The same turns and mirrors carry the whole set onto itself, and each row onto the other rows of its family. Which rows share a family with each named row? Give them in list order.
These 18 rows form 3 families of 6 rows each.
zada: [ 2.77  1.27  0.01 -0.90 -2.12 -1.49 -0.90  4.43 -2.98  0.29 -1.67 -0.47]
Gonol: [ 0.56  2.20  1.86 -0.73 -2.35  1.15  1.44  2.72  1.86 -0.32 -2.25 -3.25]
fonu: [ 0.52 -1.39 -1.34 -1.25  0.84  0.33 -1.22  1.14 -1.09 -0.84  1.20 -4.46]
Zuna: [ 0.58  2.38 -3.15 -3.11 -2.29  1.07 -3.78  2.29 -1.27 -0.69  0.68 -0.18]
fet: [ 1.78 -0.56  1.19  1.23 -0.67  0.19 -0.63 -0.41 -3.21 -0.81  1.60 -0.23]
niku: [ 0.32  3.60 -3.94 -2.62 -2.68  1.40 -2.30  2.63 -1.33 -1.41  1.07 -0.93]
bul: [ 3.32  2.47  0.91  0.16 -2.74 -0.27 -1.15  4.02 -1.40  1.30 -2.20 -0.59]
tivir: [ 1.21  4.13  0.60  0.45 -3.91  3.66  0.49 -0.59 -0.20 -1.06  0.45 -0.21]
mep: [ 0.56  3.30 -0.70 -0.86 -3.36  4.15  0.66 -0.88  0.34 -0.97 -0.47  0.43]
Kolu: [ 0.70  3.99 -1.87  0.11 -2.66  4.22  0.56 -0.88  0.27 -0.81  0.89 -0.55]
Lazu: [ 1.48  2.39  0.82 -1.51 -2.52  0.86  1.33  1.65  2.19 -1.36 -1.83 -4.25]
Lezo: [ 1.62  2.50 -3.56 -2.52 -1.81  1.51 -2.96  2.19 -3.01 -0.01  0.56 -0.34]
dil: [-0.30 -1.46 -2.06 -0.93 -0.74  0.42 -1.40  1.24 -0.30 -2.08  1.55 -4.18]
Mefi: [-1.43 -0.31 -1.45 -1.68  0.36  0.70 -0.88  1.22  0.51 -1.50  1.78 -3.84]
Vadus: [ 1.79 -1.05  0.60  2.41 -1.53  0.58  0.38 -0.16 -2.27 -0.93  0.56  0.49]
zul: [ 0.81  2.95 -0.23 -1.44 -1.25  0.94  1.11  2.52  2.66 -0.10 -1.69 -4.30]
romit: [ 3.56  2.05  0.93 -0.49 -2.18 -2.11 -1.27  3.45 -1.21  0.36 -1.61 -0.24]
laf: [ 2.09 -0.29  1.58  2.89 -1.30  1.59 -0.11 -0.45 -1.84 -0.14  0.89 -0.93]

The rest of the family of Zuna: mep, Lazu, dil, Vadus, romit
The rest of the family of zada: Gonol, fet, niku, tivir, Mefi

The same turns and mirrors carry the whole set onto itself, and each row onto the other rows of its family. Which rows share a family with each named row? Give them in list order.
These 32 rows form 4 families of 8 rows each.
Vos: [ 0.30 -1.50  0.05 -2.29 -1.57  0.62  1.61  1.07  2.83 -1.04  0.37  0.10
 -4.42 -0.14 -2.56 -3.01  3.19 -1.71]
fav: [-0.63  1.08  0.40 -2.96 -1.35  3.31  0.74  0.83 -1.38 -2.79  1.43  2.07
 -1.26 -0.12  1.16  1.26 -2.19 -0.03]
Kuz: [ 0.71 -0.64  3.57  1.07 -0.53 -1.06  1.89  3.52  2.10 -1.60  1.06  0.99
 -2.87 -0.75 -0.37  0.79 -1.43  1.19]
geme: [ 0.42 -1.05  0.71 -4.48 -3.03  1.14  1.70 -0.30  1.86 -1.30 -1.56 -0.12
 -3.33  0.63 -1.52 -0.78  2.48 -0.82]
bufek: [-0.18 -1.44  1.06  1.57  0.61  0.34  2.21 -0.40  3.76  0.71  1.07  0.68
 -3.41  0.27  1.53  0.38  2.46  0.26]
Dabi: [ 1.14 -0.47 -0.86 -0.43 -1.73  1.93  1.66  4.33  0.29 -1.62 -0.98  5.38
 -4.27  0.66 -3.70 -2.06  2.31 -0.67]
romul: [ 0.68 -0.47  2.65  2.19 -2.95  0.60  0.10  3.48 -2.09 -1.37 -1.68  3.58
 -1.59  1.32 -1.02  1.99  0.08  1.71]
bosep: [-1.04  0.83  1.92  0.66 -0.02  1.06  3.48  4.03  1.31 -4.53  0.57  3.66
 -3.95 -0.65  0.07 -0.66 -0.77  2.71]
gope: [ 0.25 -1.75  0.42 -3.37 -1.67  3.02  3.55  0.78  0.47 -1.04 -2.73  4.85
 -3.21  0.41 -1.42 -1.31  3.09  0.37]
kole: [ 0.55 -0.28  0.54  3.68 -1.72  2.02  2.65  2.73 -0.35 -4.74  0.31  5.26
 -3.78  2.68 -0.61 -0.55  3.32  1.21]
gutud: [-1.36 -0.16 -0.37  1.74 -3.33  1.80 -0.04 -1.21 -0.28 -2.94 -0.52 -0.01
 -3.02  3.18  0.78  0.26  4.83  0.69]
vipav: [-0.69  0.29  2.25 -0.28 -3.69  2.05  2.05  1.27 -1.90 -4.84 -2.22  3.17
 -2.09  2.16  0.57  1.59  1.14  3.03]
tob: [ 1.15 -1.38 -0.38  1.98 -0.65  3.35  1.06  0.22 -0.70 -2.99  4.09  3.21
 -2.32  1.79 -0.15 -1.74  2.76 -2.55]
bazu: [ 1.96  0.06  0.98  2.24 -1.94 -1.23  0.33  1.63  2.91 -1.14  1.30 -0.21
 -3.21  2.20 -0.14  2.37  1.13 -0.62]
zabu: [ 1.25 -1.66  2.51  4.49 -0.70 -0.06  1.38  3.86  0.36 -1.38  1.21  3.68
 -2.96  0.78 -1.60 -0.62  1.59  0.26]
Logi: [ 0.02 -1.24 -0.47  0.61  1.11  4.03  2.41  0.16  0.38 -2.16  3.75  4.02
 -2.73  0.09  1.01 -2.06  1.92 -1.52]
Fezir: [-3.10  0.95  0.84 -1.32 -1.64  0.87  0.81  0.00  1.34 -2.65 -0.27 -1.68
 -3.31 -0.06  1.31  0.19  0.71  2.12]
Zoz: [ 0.24  0.11  0.25 -2.29 -1.56  0.67  1.36  4.74  1.18 -1.72 -0.59  2.70
 -4.18 -1.14 -3.72 -2.07  0.01 -0.30]
tufis: [ 1.25 -0.03 -0.33 -2.77 -3.20  2.43  1.83  2.98 -0.70 -1.85 -3.07  5.13
 -3.20  1.41 -2.73  0.20  1.71  0.23]
Faso: [-0.46 -0.53  2.05 -2.68 -0.05  3.01  2.50  0.49 -0.31 -3.19  2.58  2.25
 -1.57 -1.16  1.31 -0.72 -1.59 -0.05]
Tidu: [ 0.44  0.87  0.62 -1.89 -3.25  2.57 -0.63  1.02 -2.41 -3.79  1.76  1.23
 -1.04  1.28  0.13  1.58 -1.19 -1.01]
laki: [-1.44 -1.23  1.07 -0.86  1.04  3.89  1.98  0.70 -0.89 -2.15  3.11  3.12
 -2.03 -1.40  0.72 -2.54 -0.04 -0.38]
ruged: [ 1.00  0.10 -0.59 -1.63 -3.12 -0.04 -0.10  3.32  1.76 -1.96  0.16  0.45
 -4.25  0.78 -3.87 -1.35  1.75 -1.89]
ranob: [-0.74 -0.34  1.15 -0.74 -1.58  0.98  0.89 -0.83  1.38  0.68 -1.77  0.52
 -2.08  0.94  1.89  3.11  1.05  1.64]
pekab: [-2.54 -1.84  2.23  0.72 -0.72  2.86  3.20 -0.74 -0.45 -2.88 -0.93  2.71
 -2.90  0.40  1.42 -1.93  3.70  2.69]
milud: [ 1.80  0.87 -0.82 -0.38 -3.17  2.77 -0.23  0.33 -1.10 -3.88  2.37  2.08
 -1.66  3.15  0.19  2.06  0.58 -2.13]
lik: [-0.13 -1.29  0.16  2.64 -1.74  2.15  0.36 -0.47 -0.59  0.86 -1.69  3.22
 -2.20  2.37  0.75  1.70  4.03  0.83]
Dera: [ 1.33 -1.68 -0.56 -2.54 -3.23  2.29  1.98 -0.60  1.03 -1.05 -2.05  2.58
 -3.33  2.33 -1.60 -0.72  4.81 -1.14]
Kolo: [-1.35 -1.96  2.75  1.61 -0.20  2.24  1.90  1.48 -1.32  0.44 -1.89  4.36
 -1.90 -0.50  0.52  0.04  1.32  2.62]
tofi: [-0.04  2.54 -0.74  1.58 -2.57 -0.08  0.26  3.61  1.59 -4.56  1.03  0.89
 -4.24  2.26 -0.65  1.56  0.36  0.79]
luval: [-1.97  0.44 -0.74  2.67  0.34  0.76  1.45  1.52  3.05 -2.65  2.18  0.42
 -4.87  0.55  0.21 -2.00  2.95  0.53]
Raku: [ 0.97  0.31 -2.00  1.64 -2.05  3.49 -0.70  0.59 -1.69 -2.69  2.90  3.03
 -2.10  2.75 -0.28  0.17  2.24 -2.45]

The rest of the family of laki: fav, tob, Logi, Faso, Tidu, milud, Raku
The rest of the family of ruged: Vos, geme, Dabi, gope, Zoz, tufis, Dera
The rest of the family of pekab: bosep, kole, gutud, vipav, Fezir, tofi, luval

The same turns and mirrors carry the whole set onto itself, and each row onto the other rows of its family. Which rows share a family with each named row? Give them in list order.
These 16 rows form 4 families of 4 rows each.
vup: [ 1.78 -0.02 -0.54  1.56 -3.49 -1.76 -0.67  0.95  2.45  2.06 -3.72  1.34]
bov: [-1.14 -4.23  0.15  1.67 -2.84 -3.09 -2.87  0.25  1.76 -0.74 -0.49  1.08]
dat: [ 2.94 -1.53  0.62  3.07 -0.19  3.33  0.71 -0.51  0.27  2.15 -1.35  1.21]
Fik: [ 1.97  0.61 -0.60  3.67 -0.10  0.66  1.33 -1.06  0.66  1.41 -0.12  2.76]
gike: [ 1.76 -2.60  0.76  1.12 -2.69  0.54 -0.83  1.45  0.15 -0.78 -3.56  2.97]
Mupeb: [ 1.73 -1.61 -1.25  1.42  3.03  1.03  0.91 -0.82  1.85  2.44  0.89  0.29]
tunip: [ 4.22 -1.91  0.73  0.59  0.81  2.25 -0.03 -0.25  0.83  1.31  0.24  1.53]
Gabar: [-1.70 -3.67 -1.38  1.43 -1.81 -2.43 -1.19  2.08  1.27  0.21 -3.79  0.55]
Rov: [-1.80 -4.14 -1.77  2.02  1.17 -2.73 -1.44 -0.03  1.97  1.34  1.41 -0.98]
Lepov: [ 1.29 -3.55  0.18  1.08  0.57 -1.45 -2.15 -1.29  2.47  1.34  3.35 -0.23]
leko: [ 1.00 -3.14 -1.00  3.92  1.20 -1.02 -0.67  0.42 -1.43  1.52  2.63 -0.32]
givot: [-1.36 -4.40 -0.12  2.96 -3.01 -2.60 -2.89 -0.15  2.31  1.70 -0.32 -1.37]
vafis: [ 1.45 -3.67  0.01  2.87  0.73  0.42 -1.32 -1.25  1.37  3.11  2.66 -1.72]
lerum: [ 0.16 -2.44  0.55  3.04 -3.90  0.29 -0.87  0.64  1.23  0.76 -4.41  1.66]
gere: [ 1.83 -1.17 -0.86  0.77 -0.03  1.35  1.04  1.31  1.14  1.22 -4.30  1.91]
pugo: [ 0.81 -3.78 -0.91  1.73 -2.23 -3.60 -2.60  2.41  0.43  2.20 -0.76 -1.78]

The rest of the family of leko: vup, Fik, pugo
The rest of the family of Rov: Mupeb, Gabar, gere

The same turns and mirrors carry the whole set onto itself, and each row onto the other rows of its family. Which rows share a family with each named row? Give them in list order.
These 28 rows form 7 families of 4 rows each.
mige: [ 0.25  1.18 -0.62 -1.66 -0.31 -2.32 -2.03 -1.05  0.49  2.26  2.38  1.28
 -0.06  1.54  0.79 -0.52]
gak: [ 1.25  0.69  1.30  0.55 -1.40  1.23 -2.43  2.01 -4.91 -1.78 -0.92 -0.79
 -1.66  1.42 -0.19 -0.62]
fudi: [ 1.29 -0.93  2.10  2.04 -2.16  1.33 -1.41  2.50 -2.79 -1.87  0.89 -0.18
  0.55 -0.29 -0.81 -1.91]
lovut: [ 0.15 -1.90  0.68  0.07 -1.16  1.57 -0.69  3.45 -3.27 -0.87 -0.65 -1.30
 -0.80 -0.10  0.09 -2.61]
Netu: [ 0.31 -0.42  3.19  2.29  0.92  1.70  2.87 -2.12 -0.87 -2.08 -0.83 -1.14
  1.19  2.14  1.16  1.34]
sapas: [-2.95  3.12  0.79  0.58  3.23 -0.28  0.39 -1.66 -1.55  0.20 -2.59 -0.54
 -1.54  1.66 -1.48 -0.09]
felu: [ 1.66 -0.29 -0.48 -1.73 -1.01 -1.22 -1.01 -1.64  0.28 -0.17  3.37  0.85
  0.94  2.96  0.08  0.36]
leve: [-0.79 -0.50 -0.10 -0.52  0.28  0.71 -2.05  2.45 -2.00 -2.23 -0.60 -1.32
  0.11 -0.90 -1.56 -4.06]
bizuk: [ 0.28 -1.15  1.32  0.72 -1.30  1.92 -1.19  2.89 -3.32 -1.31  0.31 -1.00
  1.49 -0.33 -0.33 -3.05]
gogu: [-3.35  2.98  0.15  0.57  3.19 -1.55 -0.14 -1.37 -0.46  1.39  0.46 -1.88
  0.74  0.96 -1.77  0.71]
rati: [ 2.18 -0.40  3.00  2.11  1.29  1.35  0.50  1.25 -0.96 -2.08 -2.08 -1.64
  1.77  1.81  0.68  1.64]
Fogod: [ 1.36  1.28  0.70  0.57 -1.33  0.54 -1.20  3.06 -2.26 -3.07 -0.29 -0.16
  0.57 -0.48 -0.88 -2.71]
pufa: [ 1.77  0.16  2.17  2.73  0.21  3.72  0.15  0.10 -3.25 -0.33 -1.01 -1.38
  0.30  2.56 -1.09  1.26]
zelo: [ 1.29 -1.38  3.28  1.92  1.28  0.29  1.27  0.46 -2.60 -2.89 -2.08 -1.29
  1.15  1.37 -0.02  1.69]
piv: [-3.17  1.74  0.92 -1.69  3.49 -2.25  0.97 -2.02 -0.98  0.24 -0.91 -0.12
 -1.75  1.11 -1.04  0.06]
zigub: [-1.56 -0.49  0.42 -1.16 -0.54 -0.70 -1.21 -3.55  0.59  2.01  1.97 -1.80
  0.67  0.09  1.66 -1.23]
gotu: [-3.41  1.78  0.12 -0.51  3.76 -0.39  0.29 -1.54  0.28  1.61  0.25 -1.74
 -0.86  1.68 -1.19  1.18]
maro: [-0.63 -0.61 -0.10 -1.75  0.05 -2.09 -1.84 -2.07 -0.98  2.03  3.09  1.46
  0.22  1.59  0.89  0.01]
tez: [-2.05  1.58  0.10 -2.02  3.10 -1.42  1.08 -2.45  0.14  1.95 -0.55 -1.77
 -0.26  1.78 -0.58  1.20]
nekil: [-0.33  0.86 -0.51 -0.05 -1.78  0.22 -1.03  1.42 -2.98 -2.50  0.60 -1.16
 -0.41 -0.69  0.65 -4.05]
Pud: [-4.09  3.30  0.77 -0.43  3.10 -0.02  1.71  0.48 -1.44  0.31  0.11 -0.63
 -0.87  1.03 -1.66 -0.18]
vop: [ 0.49 -1.23  3.15  2.79  1.72  1.70  0.57  0.78 -2.80 -3.27 -0.98 -1.16
 -0.13  0.61 -0.91  1.32]
votof: [ 1.39 -1.78  4.13  1.53  1.05  0.48  1.60 -0.97 -0.03 -1.28 -1.87  0.78
  1.57  2.01  0.12  1.23]
Lufes: [-0.68  1.84 -0.49 -3.14  0.19 -1.43 -1.77 -1.09  0.27  2.72  1.64  0.22
  0.90  1.25  0.81 -1.42]
sitiv: [ 0.17 -2.37  3.38  1.23  0.77  2.75  2.18 -0.14 -1.59 -2.53 -0.94 -0.53
  0.06  1.95 -0.61  1.25]
nov: [-1.83  2.79  0.41  0.04  2.66 -2.26  0.18 -2.81 -0.40  1.05 -0.67 -1.52
  0.01 -1.26  1.51 -0.33]
git: [ 0.33  1.08 -0.18 -1.70 -0.11 -0.41 -1.66 -2.21  1.41  1.69  2.74  0.44
  2.18  2.00 -0.63 -1.77]
Duso: [ 1.14 -0.34 -0.50 -1.17 -1.51  0.35 -2.94 -2.60 -0.13  1.09  1.74  1.11
  0.49  2.88  0.08 -1.56]

The rest of the family of sapas: Netu, nekil, Duso
The rest of the family of pufa: gak, zigub, nov
The rest of the family of gogu: lovut, rati, maro
The rest of the family of Fogod: piv, sitiv, git
The rest of the family of leve: felu, Pud, votof

The same turns and mirrors carry the whole set onto itself, and each row onto the other rows of its family. Which rows share a family with each named row? Give them in list order.
These 32 rows form 4 families of 8 rows each.
razu: [-0.04 -1.70  2.63 -0.83 -0.07 -1.97  2.14  0.54  3.52 -0.14 -0.95  1.95
 -1.62  0.46  0.45 -1.96 -2.68]
kefu: [ 0.59  5.88  0.38 -3.92  1.01  1.75 -0.32  3.13  0.03 -1.42 -0.64  0.82
  1.24  0.34 -0.08 -0.66 -1.27]
koto: [ 0.62 -0.52  1.28  2.11 -0.92 -1.70 -0.62 -0.76  4.37  1.60 -0.10  1.20
 -0.99 -0.36  1.04 -1.44 -2.24]
Furod: [ 1.38 -1.08 -0.05  0.85 -1.79 -0.91  1.85 -0.78  3.11  2.95  0.73  0.71
 -0.22  0.59  0.98 -0.24 -1.44]
zib: [ 1.32 -0.40  0.69  1.43 -1.39 -1.48  1.27 -0.22  3.30  2.73 -0.37  0.03
 -2.00 -0.43 -0.74 -1.02 -1.77]
Midap: [-0.93  5.22  0.37 -2.29  0.56  2.59 -0.95  2.70 -1.07 -1.07 -0.31  0.01
  2.10  0.84 -1.02 -1.22 -1.80]
dov: [-2.16  3.58  0.83 -4.57  0.32  1.99 -1.61  2.20 -0.35 -2.11 -0.92  0.83
  1.78  1.59 -0.04 -0.65 -1.69]
nofom: [-0.86  4.95 -1.14 -2.13 -0.96  2.51 -2.36  1.56 -0.59  0.74 -0.40 -1.05
  1.60  0.69 -1.25  0.17 -0.65]
kiso: [ 1.61  0.75  2.35  1.44 -0.90  0.21  3.08  1.63  3.34 -1.26 -0.40  2.51
 -1.85 -0.25  1.42 -2.15 -2.02]
Moma: [-1.79  3.56  0.41 -4.75 -1.85  0.89 -2.63  0.31  0.72 -1.95  0.41 -1.00
  1.06  1.89  2.47  0.26 -1.10]
nonat: [-2.10  3.28 -0.62 -4.39 -1.25  1.90 -3.05  1.08  0.02 -0.32 -1.12 -0.31
  1.30  1.63 -0.31  0.74 -0.55]
Risep: [ 2.27  1.30  0.54  2.68 -2.38  0.43  1.93  0.69  3.55  1.04 -0.21  1.01
 -2.31 -0.75  0.74 -1.03 -0.95]
rato: [-1.15  4.73  1.71 -3.65 -0.07  1.28 -0.85  1.78 -0.09 -3.07  0.84 -0.32
  1.72  1.52  2.07 -1.32 -2.32]
didu: [ 0.28 -2.47  0.94 -1.23 -1.59 -1.47  1.85 -0.81  3.57  1.45  0.14  1.63
 -0.24  1.38  1.87 -0.29 -1.64]
rimaf: [-0.66  5.13  1.16 -3.27 -2.12  2.32 -0.62  2.88 -0.12 -2.12 -1.04 -0.85
  1.67  1.38 -1.48 -1.14 -1.17]
dazil: [ 0.89 -0.64  0.35  0.28 -3.47 -0.20  0.54 -0.49  4.42  0.71 -0.94  1.32
 -2.71  0.15  1.53  0.21 -0.33]
dovi: [ 1.73 -0.23  1.10  1.56 -0.34 -0.67  3.37  0.51  2.54  1.97  1.04  1.31
  0.31  0.48  0.94 -1.71 -2.41]
zemus: [ 0.64 -1.68  2.05 -0.44 -0.10 -1.16  3.29  0.45  3.01  0.30  0.46  2.32
  0.28  1.17  1.74 -1.69 -2.72]
pipu: [-0.95  4.31  0.34 -3.87 -3.20  2.19 -1.83  1.93  0.48 -1.44 -1.32 -1.31
  1.26  1.66 -1.31 -0.01 -0.55]
gobo: [ 1.30  0.04  2.11  1.53  0.20 -1.31  2.77  1.02  2.89  1.05 -0.23  1.16
 -1.43 -0.37 -0.46 -2.39 -2.86]
Paka: [-0.46  4.44  0.38 -5.83  0.12  1.26 -1.42  2.25  0.65 -1.75 -1.24  1.10
  0.80  1.03  0.73  0.26 -0.80]
furi: [ 0.70 -0.11  2.02  2.50 -0.18 -1.51  0.16 -0.09  3.89  0.98  0.16  1.58
 -0.68 -0.53  1.01 -2.25 -2.79]
Vazab: [ 0.10  4.61 -1.18 -5.12 -1.05  1.36 -2.45  1.36  0.92  0.04 -1.11 -0.04
  0.53  0.61  0.21  1.37  0.09]
Kure: [-0.44  5.15 -0.82 -2.31 -2.34  1.29 -2.61  0.25  0.28  0.17  1.06 -2.28
  1.06  0.92  1.35  0.43 -0.74]
fatu: [-0.36  5.26  0.46 -2.76 -2.84  2.41 -1.25  2.37 -0.03 -1.12 -0.99 -1.46
  1.50  1.17 -1.67 -0.46 -0.67]
Pim: [ 0.12 -2.11  1.17 -0.80 -1.60 -2.02  0.68 -0.68  4.08  1.55 -1.00  0.90
 -2.16  0.41  0.25 -0.45 -1.71]
ror: [-1.22  4.33  1.13 -4.33 -2.45  2.05 -1.18  2.43  0.28 -2.42 -1.39 -0.68
  1.44  1.84 -1.09 -0.63 -0.96]
befe: [ 0.18 -0.81  2.41  1.37 -0.01 -1.83  0.02 -0.19  4.18  0.14 -0.26  2.12
 -0.71 -0.12  1.52 -2.21 -2.85]
med: [ 0.20  6.28  0.48 -1.22 -0.59  1.78 -0.86  1.72 -0.50 -1.00  1.57 -1.63
  1.63  0.67  1.07 -1.28 -1.90]
rasu: [-0.07 -1.30  1.79  0.96 -0.84 -1.98 -0.82 -0.83  4.48  0.81 -0.43  1.78
 -0.96 -0.08  1.56 -1.42 -2.34]
satep: [ 0.27 -1.21  2.14 -0.96 -2.03 -0.40  1.71  0.50  4.15 -1.62 -1.15  2.83
 -2.34  0.66  2.29 -0.85 -1.41]
napab: [ 1.07  6.27 -1.08 -3.01 -0.30  1.92 -1.43  2.19  0.08  0.45 -0.53 -0.44
  0.79 -0.12 -0.52  0.35 -0.28]

The rest of the family of pipu: koto, rimaf, furi, fatu, ror, befe, rasu
The rest of the family of Paka: kefu, Furod, didu, dovi, zemus, Vazab, napab
The rest of the family of Kure: kiso, Moma, Risep, rato, dazil, med, satep

